array([[117, 135, 141, 128, 138, 150, 120],
       [130, 128, 134, 126, 146, 129, 128]]) 138

array([140, 151, 128, 111]) 151

array([142, 104, 122, 120, 141, 154]) 120

array([[145, 133, 142, 118, 128, 125, 153],
       [130, 131, 115, 107, 138, 125, 125]]) 128

array([117, 148, 119, 149]) 148

array([[131, 131, 141, 154, 145, 141, 130],
       [141, 133, 144, 156, 156, 138, 139],
       [117, 123, 118, 115, 123, 126, 111]]) 145
---
[[136 110 129 125 130 132 140 144]
 [123 134 115 118 129 132 131 145]
 [117 120 131 129 129 125 130 148]
 [121 132 131 126 124 127 134 148]
 [135 141 119 131 133 130 123 111]
 [123 134 133 129 134 128 125 107]
 [120 138 117 123 124 123 133 143]] --> 145

[[127 136 128 112 125 143 121 131]
 [128 129 129 119 124 128 134 128]
 [123 134 125 147 134 106 127 130]
 [128 134 122 143 114 133 135 131]
 [133 125 124 109 116 132 135 133]
 [132 128 130 117 129 125 127 127]
 [127 125 132 122 140 112 122 129]] --> 128

[[134 140 130 125 121 134 127 137 119 131 116 128 118]
 [120 135 145 130 141 137 139 137 126 134 126 124 118]
 [116 143 105 130 124 133 138 137 125 131 115 127 109]
 [116 147 104 130 124 134 138 137 125 131 116 127 109]
 [120 119 129 130 124 127 132 137 125 130 146 127 118]] --> 118

[[110 108 110 140 145 108 146 120 142 108 148 109 128]
 [143 107 108 139 148 107 146 147 142 111 148 107 109]
 [118 113 115 112 111 141 144 110 147 120 143 134 146]
 [126 128 134 109 109 147 136 111 146 144 125 138 144]
 [147 109 134 121 126 115 136 146 136 137 137 109 115]
 [111 110 107 134 137 113 148 119 147 107 147 110 134]
 [125 145 142 148 147 122 112 134 111 140 115 129 110]
 [108 121 113 141 139 131 135 110 129 111 143 131 138]
 [109 128 124 135 132 146 132 111 129 117 133 148 149]] --> 109

[[151 108 119 156 103 116 151 117 153 101]
 [103 122 147 138 151 150 139 151  99 134]
 [131 155 104 113 116 152 116  99 145 115]
 [113 100 156 149 150 122 138 157 102 147]
 [127 150 107  99 133 123 105 107 131 153]
 [107 148 146 101 154 133 107 146 102 151]
 [135 151 103 105 110 139 111 103 153 124]
 [140 113 141 105 129 102 106 137 129 134]
 [ 99 119 148 143 154 144 143 147 104 137]
 [156 106 123 150  99 101 141 126 155 103]
 [155  98 141 154 102 104 139 147 154 100]
 [103 154 110 115 151 154 127 110 107 153]] --> 134

[[118 117 137 152 144 122 128 119 110 143]
 [132 141 116 104 108 137 126 124 135 119]
 [142 137 126 106 115 127 133 143 151 105]
 [123 135 136 129 124 135 139 110 118 141]
 [124 127 146 144 138 124 139 119 117 138]
 [141 129 138 126 129 119 138 145 145 113]
 [130 141 120 107 109 138 128 121 133 122]
 [129 124 118 128 132 126 116 140 134 120]
 [121 135 120 119 117 140 124 111 118 136]
 [121 134 124 132 125 143 125 111 118 147]
 [117 126 122 142 135 137 117 114 110 148]] --> 119
---
[[136 122 141 123]
 [123 140 134 123]
 [122 106 130 133]] --> 130

[[130 123 113 151]
 [125 135 152 154]
 [118 121 153 120]] --> 153

[[131 120 139 115]
 [141 147 126 155]
 [109 155 138 148]] --> 138

[[143 120 118 113]
 [115 127 148 156]
 [137 154 128 124]] --> 128

[[132 121 143 151]
 [133 111 139 130]
 [136 156 117 124]] --> 117

[[151 100 123 120]
 [153  98 122 120]
 [104 124 147 108]] --> 147

[[146 146 151 135]
 [138 143 150 122]
 [144 145 154 128]] --> 154
---
[[132 124 151 151 117]
 [143 115 147 146 100]
 [124 133 113 116 130]] --> 132

[[128 128 118 149 149 108 144]
 [113 143 106 131 135 133 136]
 [135 107 110 126 112 129 123]] --> 128

[[140 125 138 100 110 140]
 [135 124 137 104 108 138]
 [135 125 138 105 111 137]] --> 140

[[111 120 104 114]
 [103 126 101 114]
 [111 119 102 108]] --> 111

[[128 108 142 121 141 140]
 [128 108 148 158 141 141]
 [117 108 142 128 126 124]] --> 128

[[129 122 125 123 104 131 130]
 [139 119 132 125 123 114 115]
 [141 120 136 125 120 114 117]] --> 129
---
[[137 121 143 140 126 117 124 126 129 142 129 133 120]
 [122 122 120 122 126 121 127 122 124 120 144 135 120]
 [122 121 120 124 126 118 124 113 124 120 115 121 120]
 [122 121 120 124 129 118 124 113 125 120 126 122 120]
 [111 127 103 111 126 139 129 137 125 114 136 136 129]
 [122 125 120 123 124 132 126 122 125 120 129 129 124]
 [122 118 120 124 126 115 124 122 125 120 129 129 113]] → 137

[[125 125 125 125 125 125 125 125 125 125 125 125 125]
 [125 125 125 125 125 125 125 125 125 125 125 125 125]
 [131 131 131 131 131 131 132 131 131 131 131 131 131]
 [147 137 149 114 112 128 112 140 117 123 145 109 137]
 [130 131 131 130 130 130 130 130 130 131 130 130 130]
 [126 126 126 126 126 126 126 126 126 126 126 126 126]
 [126 126 126 126 126 126 126 126 126 126 126 126 126]
 [125 125 125 125 125 125 125 125 125 125 125 125 125]
 [132 132 132 131 131 131 132 132 131 132 131 132 131]
 [130 130 130 130 130 130 131 130 130 131 130 131 130]
 [125 125 124 126 125 125 124 125 126 125 125 125 126]
 [124 124 126 125 124 127 127 127 124 125 126 125 125]] → 125

[[128 129 126 133 114 125 124 131 130 130 132 120]
 [128 134 128 132 115 125 127 130 131 129 124 126]
 [122 131 123 139 120 133 127 125 115 129 114 132]
 [124 125 124 133 110 129 127 133 141 125 133 120]
 [131 128 134 120 128 129 118 122 133 138 128 134]
 [130 109 105 134 136 117 138 120 128 122 127 129]
 [134 139 130 135 122 123 132 126 128 128 124 123]
 [136 128 126 134 124 122 137 118 128 121 131 131]
 [123 135 125 119 132 129 119 126 138 134 139 124]] → 128

[[145 112 100 101 122 145 121 108 120 109 107 126 110 108]
 [124 130 151 118 129 143 113 108 126 111 108 103 135 128]
 [136 121 117 135 143 135 124 146 123 138 127 103 149 112]
 [154 134 147 147 120 108 148 110 108 102 110 139 117 125]
 [143 139 152 140 152 126 106 102 128 101 152 127 141 112]
 [131 107 153 147 127 136 153 133 132 143 119 149 138 122]] → 145

[[128 127 127 128 129 128 128 128 129 101 128 129 128 128 129 130]
 [128 126 128 128 127 128 128 128 129 127 127 127 127 128 126 129]
 [128 131 129 127 128 127 128 128 130 100 129 128 129 128 129 130]
 [128 127 128 129 129 129 127 128 128 131 128 127 127 128 127 128]
 [128 128 128 130 125 128 128 128 127 126 128 128 128 128 127 128]] → 128

[[127 102 123 126 128 121 119 135 125]
 [141 104 129 114 119 124 121 137 144]
 [133 114 135 124 127 124 124 131 134]
 [123 112 141 134 138 120 124 127 123]
 [119 119 147 138 142 121 127 124 120]
 [123 131 133 134 134 128 130 125 123]] → 127

[[117 122 124 136 131 125 122 128 123]
 [118 124 142 104 128 128 128 120 131]
 [127 131 150 127 128 128 128 126 117]
 [153 144 124 124 137 139 109 109 133]
 [129 128 131 152 106 145 134 157 125]
 [127 124 126 123 133 134 122 128 140]
 [128 121 114 136 118 135 108 132 128]] → 117
---
[136 119 116 115 139 104 126]
139

[[141 102 100 111 105]
 [138 105 108 118 114]]
100

[105 131 127 132 117 119 133]
117

[[129 129 129 129 128 129 128]
 [128 128 129 128 128 128 128]
 [131 129 147 129 127 128 150]]
128

[142 106 124 130 135 123 135]
135

[[118 141 157 123]
 [132 126 131 132]
 [124 132 120 132]]
141

[153 136 135 121 129 156 136]
129

[102 127 117 133 131]
117

[130 110 137 143 145 151]
143

[[111 120 152 119]
 [110 107 112 107]]
120
---
[119 123 105 119] → 105

[[143 145 129 119 126 118 104]
 [138 149 129 131 106 123 127]] → 118

[128 116 152 136 123] → 136

[123 124 137 102 138] → 102

[116 131 157 155 117 119 107] → 119

[[115 156 132 105]
 [107 125 128 119]] → 132

[130 130 119 105] → 119
---
[[141 137 148 135 130]
 [103 132 113 120 127]
 [122 117 111 135 125]] gives 132

[[122 105 126 130 131 136]
 [131 158 113 114 131 136]
 [137 118 137 125 123 122]] gives 158

[[136 120 123 147 106]
 [111 119 153 150 135]
 [115 125 151 146 139]] gives 119

[[132 140 143 127 121 132]
 [142 143 131 146 137 124]
 [126 129 150 130 140 136]] gives 143

[[128 145 128 128 124]
 [123 105 130 122 134]
 [129 112 132 123 129]] gives 105

[[108 128 142 108]
 [113 122 120 156]
 [149 130 123 125]] gives 122

[[117 108 138 118]
 [127 125 101 131]
 [150 132 129 112]] gives 125

[[140 131 111 117 133 141]
 [123 108 138 149 147 141]
 [142 127 143 132 115 127]] gives 108

[[136 143 143 141 139 138]
 [117 121 116 115 125 124]
 [142 100 123 120 103 118]] gives 121
